In the rows, zero is written as 128.
Where one turn sends some rows of the set: a few examples, then the rows asked
q812: [141 112 105 120 109 129 129 182 142 169 136 154 162 135 141 140 131 130
 137 164 135 131 120  97 130 142 166 125 136 110 135 140 153  89 113]
q471: [140 131 106 123  94 142 121 159 130 138 125 163 160 139 147 142 138 152
 116 151 119 124 113 108 110 148 156 116 120 117 132 157 150 119 117]
q765: [128 133  88 130 139 118 117 146 127 163 134 118 160 144 119 137 128 129
 119 141 108 137 109  95 140 111 174 123 121 133 147 138 150 128 100]
q194: [142 129 129 136  92 120 120 179 125 174 123 126 152 138 129 131 142 128
 135 168 130 127 138 103 120 149 158 131 118 109 142 127 153 103 127]
q232: [147 117 135 126 103 105 117 159 110 145 149 145 139 148 138 131 147 130
 116 145 111 123 128 100 106 140 151 100 142 134 126 135 148 109 110]
q294: [154 128 113 119 107 119 130 170 135 166 141 135 152 135 117 141 147 137
 131 159 140 114 148  94 117 132 157 152 119 116 134 129 168 101 114]
q486: [124 131  88 132 130 109 118 135 122 169 140 119 149 156 118 133 135 130
 124 136 106 135 112  97 143 115 164 125 125 122 141 140 156 132 106]
q44: [133 128  98 126 126 118 120 146 124 177 152 122 133 140 111 131 131 121
 130 133 112 133 107  81 134 113 157 123 123 129 131 153 154 130 116]
q900: [133 139 108 131 124 130 123 133 125 172 143 129 139 131 125 130 132 129
 122 133 111 140 102  83 134 106 162 109 122 139 136 151 150 134 107]
q722: [130 132 102 129 131 128 129 134 121 170 148 115 140 154 117 139 134 130
 113 140 108 131 107  95 141 110 169 118 131 116 144 143 149 129 114]
q615: [150 132 141 137  91 109 120 146 104 150 142 139 148 146 134 124 155 124
 125 163 130 126 126 104 109 133 164 104 146 126 142 144 137 127 106]
q360: [130 115 121 126  99 112 137 165 132 160 135 132 145 144 119 128 130 123
 145 160 151 124 152  94 120 140 172 123 140 119 139 146 152 105  98]
q589: [122 139  94 131 132 119 119 135 120 161 133 123 151 149 130 140 134 123
 118 141 104 137 103  93 135 107 173 116 119 122 139 141 155 133 104]
q721: [129 114 128 110 121 129 116 152 124 150 127 147 171 125 151 133 132 136
 119 145 115 130 144  89 102 141 157 105 139 136 134 151 150 108 120]
q465: [150 125 120 132 107 120 117 155 121 159 154 152 154 143 142 123 165 150
 139 160 129 134 110 116 124 140 148 125 147 111 126 147 140 111  99]
q534: [145 153 124 132 101 121 118 166 108 152 140 133 151 120 140 126 159 138
 146 179 117 131 141 100 113 131 149 128 137 112 128 146 149 120 116]
q151: [161 144 135 124  92 116 127 141 118 161 146 146 149 135 139 137 168 143
 131 162 123 120 136  98 119 112 150 126 129 117 130 129 162 115 112]
q117: [134 129 117 120 104 134 119 154 120 141 120 143 176 127 134 132 125 134
 120 158 133 125 149  94  99 141 171 118 135 132 148 162 143 130 122]
q356: [133 126 103 129 131 132 116 146 132 177 136 120 147 134 111 130 124 129
 117 128 119 135 103  85 130 121 163 123 113 140 143 149 148 130 113]
q622: [144 117 108 140 111 105 140 181 139 165 131 137 152 150 133 131 135 131
 133 161 141 133 136 107 119 129 153 131 135 102 130 124 157 101 103]
q955: [126 106 127 120 125 116 128 166 132 153 139 133 143 139 129 128 139 132
 133 144 136 125 143  96 109 152 158 120 135 129 125 142 154  93  89]
q632: [130 128  93 124 134 131 130 142 130 167 143 112 147 146 108 139 129 137
 116 140 110 127 113  93 144 114 170 120 128 123 150 147 148 126 106]
q891: [153 143 126 119 109 141 124 147 131 155 119 144 174 120 139 141 151 148
 112 157 132 118 136  95 105 131 159 134 110 127 145 136 161 116 116]
q130: [138 151 122 139  88 138 131 161 131 149 116 139 154 122 139 130 133 157
 128 161 127 133 150 106 119 142 157 122 119 129 140 138 152 116 106]
q364: [129 133 102 123 136 137 123 138 124 162 142 114 150 143 118 143 131 134
 114 142 106 132 107  95 134 104 175 117 126 121 145 148 143 132 110]
q127: [135 132  97 129 115 131 135 164 136 142 105 145 179 127 144 134 136 146
 118 160 125 124 136  99 104 139 148 119 122 112 143 150 159 122 111]
q180: [154 129 124 137 100 107 117 155 117 151 132 141 166 144 145 127 164 145
 132 165 113 131 119 115 108 115 142 109 137 107 132 138 143 128 109]

q471 goes to q465
q955 goes to q721
Now these:
q44 goes to q356
q127 goes to q180
q130 goes to q534
q486 goes to q765
q722 goes to q632
q360 goes to q117
q294 goes to q891

Where one turn sends some rows of the set: a few examples, then the rows asked
q494: [141 117 139 128 130 124 101 125 122 112 129 130 118 143 146 118 134 132
 123 141 111 139 121 125]
q77: [125 128 153 132 137 136 119 125 134 145 129 131 133 141 124 112 130 146
 123 133 123 141 130 149]
q33: [130 132 124 114 120 129 137 132 126 138 124 126 110 124 156 157 136 132
 109 146 138 125 133 134]
q939: [121 120 139 135 126 131 139 134 126 131 126 141 108 157 122 127 119 136
 125 148 144 133 135 148]
q690: [126 151 123 118 140 144 131 118 129 111 133 135 128 112 138 112 150 108
 121 123 136 113 139 134]
q88: [114 114 122 101 130 122 130 132 119 128 137 128 116 124 143 161 138 127
 105 141 136 115 144 119]
q546: [104 139 130 142 134 134 145 120 130 121 131 141 119 133 126 130 141 119
 114 145 151 120 147 153]
q15: [125 114 120 112 127 126 118 136 129 136 134 119 107 140 143 151 131 128
 109 156 145 114 148 127]
q241: [125 118 131 115 150 130 110 113 132 129 161 122 144 120 107 123 133 136
 122 126 138 132 140 123]
q672: [132 107 119 123 133 128 134 126 122 120 163 125 118 114 105 136 139 124
 117 134 132 127 158 139]
q633: [133 131 132 108 130 130 137 116 119 103 127 144 128 130 144 127 127 128
 124 120 123 133 115 104]
q563: [120 138 136 126 135 135 145 115 122 106 131 145 124 109 140 120 153 120
 109 121 115 120 135 134]
q549: [115 131 144 128 138 141 111 126 128 123 126 140 112 148 134 117 116 140
 129 141 148 127 115 141]
q3: [126 112 139 126 116 126 113 131 116 123 125 136 123 153 132 140 125 134
 126 142 112 144 129 135]
q332: [126 124 124 106 126 125 150 137 123 139 132 130 106 120 148 155 133 136
 108 140 144 123 136 131]
q416: [123 109 120 101 132 119 123 141 120 129 135 125 111 139 144 152 135 129
 111 148 137 115 144 119]
q165: [151 112 130 106 130 139 138 131 134 121 147 120 122 123 123 120 121 133
 137 119 142 140 126 115]
q269: [126 145 143 132 144 143 148 126 138 131 126 136 132 144 118 111 143 141
 118 129 131 123 131 147]
q322: [123 138 133 106 155 120 141 122 122 124 137 140 146 125 129 115 142 135
 125 114 137 137 120 121]
q402: [139 134 127 104 129 133 124 120 124 116 134 129 136 110 147 119 135 115
 133 116 129 139 124 116]
q692: [145 125 140 137 130 138 126 126 134 127 132 135 101 143 132 112 114 143
 125 145 142 134 123 139]
q12: [112 152 139 126 143 140 138 108 135 125 128 138 149 125 129 124 142 132
 117 123 136 128 124 133]
q427: [115 139 136 128 149 139 131 127 130 127 135 142 110 124 129 101 133 125
 122 133 156 115 136 151]
q612: [141 140 110 108 132 116 136 124 113 112 133 138 127 132 141 134 131 121
 133 131 142 141 121 116]
q678: [122 102 132 127 148 132 133 120 136 110 160 126 115 122 109 115 134 125
 115 135 147 115 152 123]
q176: [123 134 141 145 133 145 143 113 138 124 140 138 107 113 125 115 132 132
 110 136 142 119 141 150]
q263: [129 102 137 126 132 151 133 124 144 114 158 114 123 118 106 133 131 134
 121 128 139 126 139 130]
q621: [140 116 132 117 150 131 112 130 129 125 151 121 137 138 108 114 148 136
 120 129 112 126 143 132]
q886: [113 101 146 128 138 139 117 131 130 104 145 122 127 123 119 133 154 132
 114 129 111 124 135 140]
q796: [140 120 114 114 130 124 134 118 123 127 156 129 119 120 117 137 113 129
 131 135 158 141 136 123]
q283: [121 119 143 124 138 139 109 135 123 102 124 133 121 154 132 128 141 139
 123 136 113 125 115 134]
q740: [120 122 119 104 128 130 147 133 124 128 137 128 111 122 139 161 137 131
 104 140 143 111 143 124]
q252: [125 118 125 119 128 123 121 137 128 141 132 120 106 129 148 145 141 125
 106 155 140 117 151 140]
q627: [134 130 122 118 125 127 132 138 127 135 125 122 107 130 153 149 147 126
 105 151 132 117 143 139]
q218: [136 134 120 107 152 133 133 117 133 117 150 128 143 136 110 123 130 137
 127 123 146 126 126 110]
q581: [138 130 138 129 133 146 103 119 137 127 135 122 140 150 116 124 135 140
 121 137 112 130 132 134]
q286: [125 114 132 133 139 131 107 117 129  98 145 124 127 127 129 124 155 117
 110 138 113 117 145 125]
q308: [114 145 120 124 138 115 138 121 114 111 127 144 132 121 146 130 154 110
 118 132 133 131 135 137]
q718: [130 113 124 125 121 133 117 126 118 107 143 126 129 134 119 146 148 122
 115 138 101 127 149 135]
q593: [128 109 135 113 135 129 136 117 129 118 148 136 117 129 124 121 106 136
 129 128 154 135 126 106]

q77 goes to q241
q308 goes to q3
q549 goes to q263
Now these:
q678 goes to q563
q33 goes to q15

